One turning vector, and how many ticks it has turned
The counts run from 0 to 418.
[ 1.50  0.11  3.08  1.06  3.56  1.28 -1.65 -3.01  1.48  3.30  0.66 -0.18
  1.60 -1.39  0.86  0.41  1.39 -1.29 -2.72  3.78  0.12 -0.80  0.18 -0.66
 -3.19 -2.22 -1.54 -4.19  2.38  0.73 -0.17 -3.14  1.75]	77
[ 2.09 -0.46  3.76 -2.08 -0.39 -0.80 -2.42 -0.53  4.67  1.45  2.84  0.31
 -4.05  0.53  2.67  1.46  1.12  0.32 -0.25 -1.66 -0.96  3.06 -1.08 -1.01
  0.34  1.68 -0.70 -0.89 -0.62 -0.01  4.96  0.72  1.27]	305
[-3.32 -2.56 -1.72 -0.64 -1.45  2.95  3.73  0.45  1.18  1.19  1.73 -0.94
  2.10 -0.13 -0.91 -0.66 -2.93  1.17  0.01  0.13  4.62 -0.94  1.78 -0.22
 -2.72  0.85 -0.40  4.09 -3.00  2.30 -2.11 -0.05  0.08]	222
[ 0.89 -0.01  1.15 -1.08  0.71  5.05 -3.18 -1.26  0.77  1.40 -0.33 -2.68
 -4.94 -1.04  0.90  4.53 -2.55  1.41 -3.47  2.57 -0.53  0.56  2.07 -0.74
 -3.31 -0.61 -0.96  1.92 -0.12  0.47 -0.43 -0.17 -0.25]	38
[ 0.25 -1.87 -3.32 -1.73  3.14  2.68  0.58 -1.17  0.23 -1.83 -2.08 -0.14
 -1.20 -1.90 -1.82  0.50  0.88  4.63 -1.07 -1.31  1.84  0.13  0.22 -0.29
  1.83 -0.22  1.34  1.20 -3.90  3.14 -5.19 -0.64 -1.78]	248
[-0.81 -1.58  2.13  1.53 -2.41  4.16 -2.26  0.30  1.18  0.93  0.40 -0.18
 -1.78  1.30  0.41  4.01 -3.15  2.18 -0.60  0.30 -0.92  0.72  1.53 -3.33
 -3.94  2.15  2.04  3.56 -0.98 -0.63  2.72  0.07  2.55]	25
[-3.24 -0.10 -0.15 -1.10 -2.40  5.40  1.99  1.24 -1.56  0.99 -1.14 -2.10
 -0.37 -1.10 -0.17  2.67 -1.65  3.63  0.76  0.80  2.39  0.26  0.29  0.78
 -0.52  2.16  0.25  3.26 -2.08  3.99 -1.22 -1.60 -1.25]	234
[ 0.70 -1.17 -0.72 -0.65  0.07  2.83 -4.13 -0.63  0.03 -1.81 -0.94  0.01
 -0.91 -3.65 -0.06  2.65 -0.97  1.96 -2.39  1.98 -0.92  0.31  3.69  2.12
 -0.97 -0.95  0.78  2.47 -0.31  3.09 -4.76 -2.77  0.74]	35
[ 3.49  1.26  2.82 -1.95 -2.19  1.63 -4.27 -0.31  0.84 -2.15 -2.79 -1.01
  1.80 -0.83 -1.24 -2.29  4.46  1.14 -2.63  1.26 -2.17 -1.59 -0.17 -0.23
  1.71 -1.13 -0.55  0.68 -0.33  0.75  2.66 -2.14  2.33]	328
[ 0.14 -3.46 -1.97 -0.73  0.46  0.78 -4.00 -1.29  1.97 -0.10  1.05  1.31
 -4.06 -1.64 -0.20  1.01 -2.37  0.78 -2.85 -0.74  1.93 -0.15  3.79 -2.35
 -2.97 -0.54  1.48  2.36 -3.16  1.22 -2.47  0.15  1.54]	23
[-2.10 -2.16 -2.12 -1.82 -0.44  3.37  0.62 -2.11  3.10  2.31 -0.45 -2.89
  0.73 -0.91 -1.77 -0.67 -0.82  2.20 -1.28  0.98  3.37  1.05 -0.44  0.42
 -3.63  1.29 -1.27  1.97 -3.36  2.81 -1.94 -0.83 -1.14]	239
[ 1.85  0.36  1.13  1.57  1.66  5.22 -1.21 -0.77 -1.81  0.41 -3.06 -1.13
 -1.13 -1.77  0.88  4.68 -0.70  2.66 -1.80  2.32 -2.05 -2.84  0.41  1.15
 -0.20 -1.01  2.08 -0.60  1.44  0.55 -1.76 -2.97  0.58]	51
[-0.73 -0.76  3.48 -0.59 -2.33  2.14 -1.49  0.23 -0.10 -0.03 -2.79  1.57
  3.19  0.59 -1.04  1.08 -0.62  2.40 -1.40  3.62  0.53  1.45  2.34 -0.88
 -3.05  1.27  2.06  4.04 -0.79 -1.40 -1.55 -2.82  3.30]	13
[-2.91  3.30  2.42 -0.76 -1.93 -0.17  3.35 -0.09 -2.74 -0.60 -2.03 -0.73
  1.36  3.87 -0.85  1.43 -1.74  0.88 -1.09  0.70  2.21  2.64 -1.57 -3.95
 -0.29  2.49  0.91  3.47 -2.84 -1.26 -2.17 -1.35 -1.62]	212
[ 0.49 -1.64 -0.45  1.01  2.02  4.29 -1.88 -0.94  1.05  3.16 -1.21 -1.61
 -1.63 -3.33 -0.90  1.36 -0.69  1.56 -1.84  1.93 -1.20 -3.54  2.36  2.86
 -4.28 -0.21 -0.96 -0.54  1.85  1.02  1.90 -3.68  0.62]	56
[ 2.35  0.34 -0.59  1.13 -0.80 -4.55 -2.20 -3.43  2.56 -1.92  4.32  0.15
 -0.86 -0.57  0.26 -2.58  1.04 -3.54 -0.46 -1.30 -1.93 -1.06 -2.05 -0.45
 -0.90 -0.75 -0.14 -4.26  0.25  3.58  0.85 -1.19  0.70]	108
[ 3.33  1.45  0.79 -2.57 -4.18  0.80 -3.32  1.48  0.14  1.81 -1.24 -2.37
 -1.81 -2.48  1.40 -1.33  0.54 -1.40 -1.27  2.95 -1.40 -2.47 -0.61 -0.29
 -1.48 -1.95 -3.73  0.29  1.97 -0.18  4.39 -0.74  1.40]	336
[ 2.57 -1.85 -0.26 -2.09  2.67  3.80  2.36 -2.72  3.37  2.15 -2.02  0.94
  3.22 -0.75 -1.27  0.48  1.12  3.72 -1.67  3.35  2.38  0.38 -0.77  0.62
  0.27 -0.58  0.41 -0.99 -2.03 -0.72 -2.27 -2.84  0.68]	260
[ 4.70  0.69 -0.07 -0.15 -1.07 -1.34 -3.33  1.24  0.70 -3.20  0.24  1.57
 -1.47 -2.22  0.43  0.74  0.66  0.66 -0.48 -1.16 -3.27 -0.40 -0.49 -0.43
  6.69 -2.10  1.20  0.42  1.13 -1.40  1.42 -0.79  1.94]	330
[ 1.28  3.00  0.38  1.44 -0.42  0.70  1.12  1.70 -1.37 -1.62  2.72 -1.77
  4.74  2.90 -0.58  0.72 -1.08 -2.47  1.99  1.07  0.10 -1.73 -1.68 -2.77
  2.65 -2.43 -1.48 -1.70  2.81 -2.32  2.15  1.83  2.14]	144
[ 4.50  0.13 -3.07 -0.91 -2.46 -2.83 -2.72  2.35  0.10 -1.37  1.47  1.86
 -4.02 -4.30  1.10  0.88 -0.31 -0.57  1.07 -0.30 -2.95 -2.64 -0.06  0.47
  3.51 -2.38 -0.19  0.58  1.58 -0.99  1.79 -0.65  1.28]	334
[-1.74 -0.95 -1.89 -2.82 -0.78 -0.61  3.88 -0.33  0.02  0.66  1.81 -0.16
 -0.59  1.49  0.14 -3.60 -1.58 -1.79 -1.17  1.73  4.04 -2.27  1.38 -2.30
 -3.08 -0.29 -0.31  2.18 -3.48  1.96 -2.81  1.01 -0.67]	205
[-0.81 -0.32 -1.08 -0.03  2.23 -2.87 -4.96  1.55 -2.32 -2.24 -1.38  0.01
  1.71 -1.77 -1.03 -3.62  3.96 -0.43 -2.01 -0.68 -1.50 -0.41  3.29  1.43
  0.29 -2.32 -2.40  0.62  3.33 -1.43  0.14  1.82  0.52]	363
[ 3.21  0.64  2.96 -1.68 -3.75  2.74 -2.01 -1.04  3.78  1.23  2.09 -0.29
  1.83 -0.32  2.04 -0.01  0.20  0.03 -0.25  2.94 -2.58 -0.85  0.64  0.12
  1.40  0.21 -1.43  1.07  0.71 -0.99  5.33 -0.43  3.00]	323
[ 1.05  1.72  1.18  1.71  3.37 -4.60 -3.48 -1.18  1.21 -2.66  2.46 -0.24
 -2.15 -0.37  0.16  0.05  2.83 -2.66 -1.39 -3.43 -2.24  2.01  0.47  2.74
  2.58 -1.35  0.02 -2.65  1.52  1.82 -0.55 -1.61 -1.26]	100
[ 1.70  4.38  0.81 -0.30 -2.90  0.77  1.48  1.82 -2.90 -0.53  1.82 -3.76
  0.94  0.26  1.39 -0.15 -2.16 -3.44  1.27  1.90 -0.58 -2.48 -0.17  1.70
  2.10 -2.91 -2.82 -1.12  4.28  2.04  0.55 -0.71  0.50]	136
[-2.66  3.15 -0.16  0.42  0.75 -0.34  1.20  2.76 -4.49 -2.17 -1.26 -2.07
  2.47  4.62  0.06 -0.01  1.75 -0.05  1.08 -1.66  0.11  1.13 -0.45 -0.49
  2.00 -0.44 -0.91  0.67  2.91 -0.98  1.26  4.69 -1.45]	165
[ 0.50 -2.78 -1.87  1.02 -2.84 -1.07 -2.60  2.12 -0.68  1.48  1.00  0.69
  2.07 -4.29  0.64 -3.08  0.20  0.25 -0.05  1.50 -2.04 -4.54  1.87 -1.05
 -2.09 -2.25 -2.16 -1.15  3.51 -0.59  2.33 -0.66  2.99]	354
[ 0.58  0.54  2.38  2.12  2.45 -4.68 -2.70 -1.72  2.44 -1.38  2.53  0.30
  0.06  0.45  0.10  1.46  2.60 -1.78 -0.14 -1.58 -2.27  3.79 -1.80  0.48
  0.50 -0.56 -0.54 -3.77  2.29 -0.90 -0.61 -2.63  0.41]	96
[-2.77 -0.63  0.56 -0.86 -1.23  6.40  2.04  0.40  0.85  2.96 -0.19 -3.11
 -0.15 -0.10 -0.29  3.18 -2.79  3.72  0.20  1.74  2.41  0.90 -0.10  1.13
 -2.60  2.38 -1.24  1.97 -3.07  1.51 -0.07  0.10 -1.36]	238
[ 0.35 -2.28 -0.34 -2.00  3.85  0.74  0.27  0.01  1.29  1.26 -3.13  0.80
 -6.54 -0.59 -1.67  1.33  1.98  3.48 -0.99 -2.83  1.89  0.19  0.08  0.75
  2.70  1.02  0.73 -0.12 -2.14 -0.38  0.82 -0.94 -2.92]	266
[ 2.15 -0.55  0.26 -2.52 -3.66  0.18 -3.65 -0.58  4.17  0.36  0.18 -1.22
 -2.01 -4.35  0.86 -2.81  2.08 -0.32 -1.54  0.44 -1.74 -1.15  1.06  2.23
 -1.69  0.36 -3.22  0.41  0.12  2.67  4.04 -2.45  1.65]	320
[ 0.54  2.45  5.08  2.59  1.48  0.89 -0.79 -0.88  0.43 -1.63  2.32 -1.35
  3.37  0.16  1.40  0.87  3.14 -1.84  0.22  0.75 -2.72  0.31  1.69  3.28
  1.28 -0.51  0.38 -2.73  3.14  3.17  0.42 -3.00  1.41]	98
[ 1.14  2.45  3.88  2.43 -2.42  0.23 -0.03 -1.25  1.31 -1.28  3.07 -0.76
  2.73  1.97  0.15  1.82 -0.22 -1.85  1.38 -0.34 -4.24 -0.34 -2.53 -0.40
 -0.12  1.10  0.73 -2.92  2.54  0.47  4.25 -1.90  1.48]	110
[ 0.00 -2.01  1.20 -1.71 -0.05  1.02  0.82  1.26 -1.40 -1.69 -3.19  2.93
  0.37 -0.32 -0.47 -2.13  0.33  2.20 -2.07  1.34  1.34 -1.98  5.86  0.86
 -0.51 -0.30  1.32  4.16 -2.23  0.19 -2.58 -1.44  2.11]	1
[ 0.27 -0.71  2.61  1.37  1.74  2.32 -1.57  0.12 -0.88  4.12 -1.28 -2.40
 -4.22 -0.92  1.19  3.66  0.61  0.53 -1.07  0.98 -1.05 -1.36 -1.14  0.33
 -3.57  0.17 -0.01 -3.39  4.19  0.77  2.60 -3.65 -0.07]	72
[-0.63 -1.64 -1.75  0.11  3.22  2.86  1.73 -1.40  3.09 -0.68  0.34  1.36
  0.56  0.57 -2.17  3.37 -1.18  4.19  0.29 -1.48  0.86  2.08 -1.30 -0.11
  4.54  1.07  2.34  1.85 -2.74 -2.40 -2.29  0.49 -1.52]	245
[-0.48  1.91 -2.01  0.42 -2.15 -4.62 -1.29  2.41 -1.90 -2.82  0.95 -2.24
 -1.37 -0.89 -2.35 -1.96  0.33 -3.59  1.12 -2.43 -1.01 -0.78 -0.84  2.22
  3.01 -1.23 -1.80  0.26  3.24 -0.50  1.93 -1.53 -1.67]	134
[ 3.47  1.05  2.83 -2.26 -4.81  2.32 -1.89  0.27  1.90  1.10  0.76 -0.65
 -1.12 -2.99  4.25  0.68  0.29  0.24  0.60  2.47 -2.02 -1.36  1.17  2.69
  0.32  0.21 -1.18  0.85  0.70  2.09  3.52 -2.05  2.64]	319
[ 3.78 -0.02 -0.57 -1.56 -1.10 -0.38 -3.50 -0.92  2.81 -0.39  1.02 -0.14
  3.77 -2.92  0.28 -2.99  0.37 -1.34 -1.73  3.33 -0.06 -1.56  0.23 -1.06
  0.32 -3.90 -2.65 -0.44  1.09 -1.82  0.30 -1.24  3.17]	341
[ 2.62 -2.73 -0.69  2.30  6.07 -0.95 -2.50 -0.86 -0.57 -0.85 -0.43  2.15
 -3.24 -1.23 -0.78  2.98  1.11  1.00 -1.50 -2.35 -1.28 -1.83  0.28 -0.07
  3.31 -2.49  3.32 -2.10  0.92 -1.10 -1.28 -3.59 -0.27]	66
[ 3.65  1.70  3.73  0.22 -2.27  1.96 -2.50  0.01  2.32 -2.01 -0.49  0.07
  2.39  0.29  0.82  1.24  1.55  0.72 -0.25  1.00 -2.74 -1.05 -0.32 -0.61
  3.62 -1.08  1.10  0.88  1.33 -1.94  4.60 -1.13  3.73]	327
